The rows of M fall into several groups, and each row is roughly a mix of its group's hidden directions.
M:
[[ 32 -22 -13   3 -13  15 -56  -6  21 -23 -13]
 [ 23 -33 -10   9 -17 -21   7 -38  33 -34  -7]
 [  8   5   0 -45  41  12 -27   6  26   9 -31]
 [-19  47  38   9 -10   9  23  34 -21  -6   0]
 [ -4 -17   8 -20  24  21 -42  18  49   7  10]
 [-17   8  -3 -48  35  -9  21  35  -6  26 -12]
 [-39   7   8  -2  35   0  17  16 -23  29  40]
 [ 15  -7 -10  26  18  -9  36 -21 -52 -12 -20]
 [-10  -2 -18 -52  10  15 -39  -4  34 -14   6]
 [-14   8   6 -24  53  -5 -13  -4  30  30  27]
 [ 35   9 -21   0 -21  13 -15 -47   7 -38   9]
 [-13  32  35  45   0   0  35  21  -3  14   4]
 [ 10  13 -11 -42 -42  -9  -3 -36 -10 -30  -1]
 [ -1 -32  16 -29  10   2 -42  11  17 -23  38]
 [ 24 -38  11  33 -19  -8  29 -15 -18  28  22]
 [-14  10  25  49 -10  12  13   2  26  12  43]
 [-19   3  29 -31   7 -10  31  50 -23  10   6]
 [ -8 -30  -2  11  -4 -23  25 -34 -43  34   4]
 [-34  -2   0 -19  16  11  19  16   5  25  57]
 [ 21 -24   0  28 -26  -6   8 -36 -42 -19 -18]
 [-16   5  26  43 -37  -2  32  -3  -7  -4  33]
 [  7 -31 -11  -6 -20   2 -15 -23  28  11  56]
 [ 10 -44  48  36 -11  11   5  10  13  13  -7]
 [  7  30  10  22 -35   6 -37 -13  19 -32  25]
 [  3 -43  12  16   2  40  17 -22  37  -9  16]
 [-10   2 -15  28 -12 -30  31   9 -15  52 -13]
 [  3  -3  14  44 -30  -6  50  -9 -25  -6  -1]
 [ 11 -23 -17 -28  -6 -24 -23 -20  23  31  41]
 [  1  25  10   8 -28 -16  44  -8 -48   4 -14]
 [ 20   7  21  21 -36  24 -34 -21  35 -16  12]
 [ -7  -4 -25 -41 -31   2 -36 -26  17 -20  19]
 [ -7  17   2 -28   5 -26  39  39 -11  38  -4]
 [ 11  -6  11 -12 -17 -18  69   1 -23   9   8]
 [-27   2   1   1   1  23 -48  -4  44 -15  25]
 [-10   6  25  -9  32  -1  17  50  13  35 -18]
 [ -5   3  -3 -19   0  15 -38  -4  37   9  53]
 [-32  63  -7 -21  -6  -9  -3   7 -16 -22  -2]
 [ 28 -15 -25 -19  11  -2 -30 -18   0  -7 -55]
 [ 30 -40 -16  22   7  -1   1 -17  42  -7 -32]
 [ -4 -34  39  43 -21  -2  -8   5  33  15   3]
 [ 19   2  14  19 -24  -8  51   2 -38  -3 -27]
 [ 13 -20   6  43 -42   6  17 -18  27  10  26]
 [-21  66 -17  -3   3   3  -8  29 -14  -3  -9]
 [ 18  11 -26 -27 -22  25 -25   5   3 -23 -48]
 [  5  -5 -10 -10  17 -27  46  15 -42  16 -28]
 [ -2 -22  24  10   7 -18  35  22  14  41  35]
 [-36  12   2  44  -8  26 -26  -1  36   3  19]
 [ 28 -52 -12  33  -8   4   4 -26  22  20   7]
 [ 12   0  -5  -1 -29  12  19 -54 -37 -17  20]
 [-18   6   1  35 -45  16 -12 -18  -2   3  45]
 [ -7  17 -22  17 -22  -6  43 -23 -18  40  22]
 [ -1  47 -23 -17  16 -20  10  -5 -35   1 -37]
 [ 15   1  -3   3  13 -21  47  12 -37   7 -42]
 [-12  25 -29 -17  12   2 -38   2  44 -23  20]
 [  2  -8 -19 -33  -2  -5  40   2 -53  22  -2]
 [ 30 -45  -2  28  12   3  -6 -11  28  -1 -40]
 [ 10  44 -15 -36  -2  -1  15   3 -45 -15 -21]
 [  7 -29 -18   3   3   9 -47 -28  43 -16   5]
 [-18 -34  -1 -42  28 -25 -15  26  13  23  12]
 [ 10  11 -27 -45  12  -5  19 -30 -42 -16  -3]
 [ 17 -44   4   6 -34  -8  22 -25 -11  12  39]
 [ -1  12   2 -24   3  15  48  32 -27  27 -25]
 [-32   8 -43  -8  -7  18  -2 -24   6   0  49]
 [ 30 -44  -7 -24 -15  25 -26 -14  28  -2  18]
 [ 18 -53   1 -12 -16  22 -22  -4  15 -31 -26]
 [ 15  -9 -28   7 -45 -19  -3 -33 -15 -32 -23]
 [-22  51   0 -30  26  -4  17  22  -8  24  16]
 [  4 -24   7   8  -2  31 -49 -32  18 -21  24]
 [ 21 -24  -9  15 -27 -11 -36 -39  19 -31   9]
 [  5  38 -13  16   5   0  35  -6 -17  12 -52]
 [ 13 -35   6  27  -6   6  36   8  -7  -3 -52]
 [-33  17  -4   4 -13  11 -26 -11  18 -14  59]
 [ -2 -17 -15 -20  -6  15 -49 -15  36 -32 -14]
 [-15  21   1 -22 -13  19 -57  -6  23 -15  27]
 [ -1 -27 -11 -35  21  20 -35  -4  44  -6  15]
 [ 18 -47 -17  30   0   6  16 -20  28  30  17]
 [-24  42  34   3  14   6  17  44 -14   1 -14]
 [ 13 -13  57  38 -18  23 -12   6   6  16  -4]
 [-12  36  21 -33   7  -9  24  29 -27 -20 -27]
 [  0 -26 -26  27   4  11   9 -17  27  41  38]
 [ -6  56  -7  39   9 -17  14  22 -17  16  -9]
 [ 12  15  -6 -43  -3  -1 -36  23  13 -37  27]
 [-32  31 -21 -30 -25   4 -21 -21  13 -20  30]
 [-18  17 -38 -38   5  -8 -15 -24 -26 -12  35]
 [  5 -17  -4  44  -8   8  36   5 -15  15 -47]
 [  7 -21   9  19 -44  21  -3 -10  21  -9  49]
 [-11  24   9 -60   3  -2 -25   4  -1 -18  31]
 [ -6   8 -20 -54  36  -7 -28  -3   0 -28  10]
 [ 20   9  36   8   4   0  19  41  21  45   5]
 [  9   0  25  31 -12 -12  31  10 -25  -1 -52]
 [ -8 -11  12 -21  -1   4  62   0 -26  32  -8]
 [ 27 -21  -1 -13  18   7   5  23  26 -21 -55]
 [  7 -32   1  29 -28  11 -11 -28  32   1  40]
 [  8  -3  35  29 -18  25 -13 -46 -11 -30   2]
 [ -7  17   7  20 -24  24  -1 -12  19  -4  63]
 [ -7  33  -5  16 -18   4  41 -10 -20  -4  49]
 [ -8   1  -2  22  -6 -15  34  28 -20  49 -28]
 [ 14 -35   9 -28 -37  15  29   7 -15 -11  36]
 [-23  28 -16  21  -7 -14  -8 -26   2  18  56]
 [-11  14  -9 -59  12  20 -26  22 -13 -26  -2]
 [ 18 -23 -21 -18  10   3  17 -58  11 -24  17]
 [-37  20  16   1 -11  28 -41  -5  34 -15  18]
 [  9   7   8  -4 -43  16 -36 -22  33  -8  34]
 [-17  29  -3  22 -20 -17  46  -8 -38  -8  19]
 [ -3   2   7  22 -37   9 -15 -24  24   0  55]
 [  7 -14  17 -22  34  -6  15  38 -16  15 -44]
 [ 24 -56 -21 -15  20 -24   6  -9   5  21 -22]
 [ -7  31 -11  37  -8 -25 -32  -4  46  -1   4]
 [-16  -4   9 -19  -7 -11   2  11  15  23  68]
 [ 24  -2  -3   2  32  20 -48  23  19  11 -33]
 [ 20 -12 -13  11  -2 -20  32 -13 -34  -5 -53]
 [ -2  39 -38  14 -17 -28  28   8  -9  32 -13]
 [ 23 -13 -13  12   3 -17  31 -12 -41 -15 -46]
 [-10   9  17 -24  -1  25 -39  12  50   7  23]
 [  5 -20  11  -2 -17  20 -50  -9  40  -1  31]
 [ 12 -14 -22 -17  -9  15 -53 -30  30  -9  17]
 [ 24 -64   5  18  -9  10 -10 -19  17 -12 -19]
 [ 16   1 -37 -20 -12  21 -40  11  36 -17  22]
 [ -1   7   8 -41  35   1   9  42  21  32  -3]
 [ 10 -29  11  14 -39  22   2  11  31  -2  44]
 [ 20 -45 -19 -38   1 -21  -4   9  -7   4 -39]
 [-27  13  13 -14   8 -19  38  29 -32  37   6]
 [-20 -20 -13   5 -16 -15   3  43  10  44  32]
 [ 26  -9 -20  26 -35 -16  10 -40 -28 -16  18]
 [ 11 -13   1 -27  38 -14 -14   0  54 -14  22]
 [ 28   3  28  12 -20  37  -9 -10  28 -45   2]
 [  3  20   3   6  12 -24  19  31 -21  29 -51]
 [-21   5 -16   3 -13  18  51  11 -21  41  18]
 [ 26 -32   5  35  -8   1  55  -5 -11   7 -12]
 [ 31 -17  16   4 -10 -24  40  12 -27  25 -34]
 [ 11   6   2  23  29  -2  42  15 -21   5 -49]
 [-23  30 -19 -39   6 -22  33  15 -18  21  22]
 [ 13 -23 -14 -62  14  -9  -7  21  13  13 -23]
 [  4 -21  25  17  -6  32 -47 -11  30 -22 -17]
 [-17   6   3 -51  43  16   7  20  21  13 -16]
 [ 24  11 -31 -26 -18 -13  39 -28 -35  -1   5]
 [ -5   4  31  28  11  19 -31  25  45 -14 -16]]

One row of each group comes first, with its name. Which group is each row after those in?
[-16  24  -6 -12   5  20 -47   5  29 -35  27]  R
[  8 -36 -10 -20 -10  15 -44 -16  36  -3  27]  Z
[  0 -16 -38 -44   9 -36  17  23  -6  12 -21]  J
[-32  -4 -28 -21   0  13 -22 -19  39 -15  37]  G

[-11  17  24  21 -19  19 -33  13  54  -3   6]  J
[ 40  -2 -27  16  -4   5   9 -35 -14 -11 -46]  Z
[ -7  21   1 -46  25  -3 -40   9 -21 -32   0]  R
[ -1 -27  -7 -10  27   8 -22  -9  39  22  47]  G
[ -4 -10  -7 -52  25 -10   1  37  18  33   6]  J
[ -6 -31  23  39 -35  22   2   5  19  15  33]  R
[  5 -20  26  50 -21  27  25 -28   6   7 -10]  R
[  2  32 -32  15   0   0  16 -41 -21 -29  31]  J
[ -5  22   0 -20  12 -20  48  22 -31  33  10]  J
[  0   0  33  47 -14   4  47  15 -14   0 -16]  Z
[ 12  -2 -22  21 -22 -14   8 -24 -18 -39 -46]  J
[  3  20 -17 -50  36  -3  11  29  25  17   3]  J
[  5 -11  46  19  10  17  -5  42  10   3 -38]  R
[ 27   3 -33 -45  15 -17 -17 -13 -15   6 -35]  Z
